In the rows, 128 means zero.
One turn moves every row onto another: examples first, then more rows asked
Vuluv: [ 84 154 137 109 142 138 114 127 151 138 150 123 124 115 139  96]
nida: [ 92 140 133 110 141 134  99  97  92 135 116 107 145 124 151 152]
Bub: [108 143 145 126 136 138 101 106 102 115 150 136 144 146 148 147]
Tuvon: [ 74 146 149  92 142 145 119 130 143 127 117 131 115 129 119 110]
dum: [ 85 143 134 127 138 153 129 105 136 143 154 114 121 107 122 110]
peba: [ 99 146 146 133 143 145 103 101  90 122 142 137 148 133 134 152]
baz: [ 77 143 142 102 131 155 112 127 146 127 133 122 114 132 117  99]
Pibu: [ 91 142 137 120 146 137 140 103 139 145 152 118 122 104 137 120]
fida: [ 94 138 135  97 135 133  92 109 102 124 110 110 141 142 155 145]
Gupi: [112 144 157 131 132 121 116 112  95 137 132 104 149 122 128 142]
duren: [ 95 140 142 100 135 132 127 121 155 128 145 123 114 130 146 108]
sep: [ 82 155 136 118 147 142 120 120 143 146 151 122 127 102 132 102]
bag: [119 140 158 120 123 115 110 120 108 126 134 104 145 139 142 135]
nofu: [ 98 145 147 114 152 136 140 106 134 152 151 116 119 108 129 109]
Sodi: [ 81 142 135 110 159 155 123 121 112 149 131 109 123 103 108 112]
Lav: [ 95 158 150 111 154 141  90 109 102 146 113 120 147 148 137 154]
kovon: [ 87 147 156  90 147 141 122 129 139 136 125 126 113 129 116  99]
sasa: [ 92 139 135 114 128 146 121 117 150 131 155 115 116 128 136 102]
Vimu: [102 142 150  98 141 131 129 119 147 139 148 119 113 129 138 100]
vur: [100 146 163 119 133 128 108 123  91 131 111 110 148 128 113 139]
Dipaf: [108 153 131 101 128 121 105  98 124 111 133 101 127 145 123 147]
zaf: [ 71 149 144 112 154 150 132 112 128 144 124 127 122 102 109 120]
faril: [101 134 132  94 139 140 116 132 140 130 148 107 114 134 143  99]
ziber: [ 98 156 136  96 133 127 101 103 118 109 118 105 127 143 108 148]
nefu: [ 70 147 141 117 141 160 121 116 130 140 131 121 119 112 103 108]
Mok: [ 83 150 153 105 156 145 132 115 126 150 127 123 118 108 106 108]
zef: [103 157 146 119 153 137  97 101 102 151 126 116 148 141 145 157]
Vepid: [ 92 148 151 121 143 148  96 113  91 115 128 142 145 143 125 147]
Daka: [ 99 154 148 118 159 162  90 119 100 118 122 139 129 141 153 125]
Fafe: [ 98 157 146 126 165 164  97 111  93 125 125 137 132 129 149 131]
femag: [106 153 142 131 162 158 100 107  98 125 138 134 131 129 161 131]
midiv: [109 154 146 113 147 133  94 105 111 144 131 115 145 152 157 152]
Mumel: [ 73 158 140 113 151 147 116 125 138 145 137 126 126 103 119 101]
dano: [107 154 130 112 135 123 111  88 115 119 137  98 131 130 117 154]
buv: [109 152 144 122 157 156  94 114 105 118 136 136 129 141 166 125]
lum: [ 81 141 139  88 149 152 110 139 126 132 121 115 116 129 115 101]
Daz: [100 136 131 105 136 129  98 100 101 130 122 106 142 133 162 149]
lus: [ 96 158 133 107 137 130 108  94 110 118 122 103 131 129 103 153]
Zini: [101 156 150 105 147 136  87 114 111 139 118 119 143 159 148 150]
fabo: [100 145 151 115 135 142  93 117 102 108 135 142 142 155 139 143]
virap: [107 144 164 108 124 121 101 132 105 120 114 111 143 145 127 132]
dov: [ 76 156 142 104 145 145 109 133 147 136 136 128 123 116 126  96]
vas: [ 87 141 137 100 141 138  93 106  92 129 103 112 143 132 145 149]
dogov: [101 136 127 115 150 142 129 113 125 149 159 102 122 107 136 111]

Mok moves to nofu
lum moves to Sodi
Now find these:
Daka moves to Fafe
Dipaf moves to ziber
dum moves to sasa
vur moves to Gupi
sep moves to Vuluv
fabo moves to Vepid
Daz moves to fida
Pibu moves to duren
Zini moves to Lav

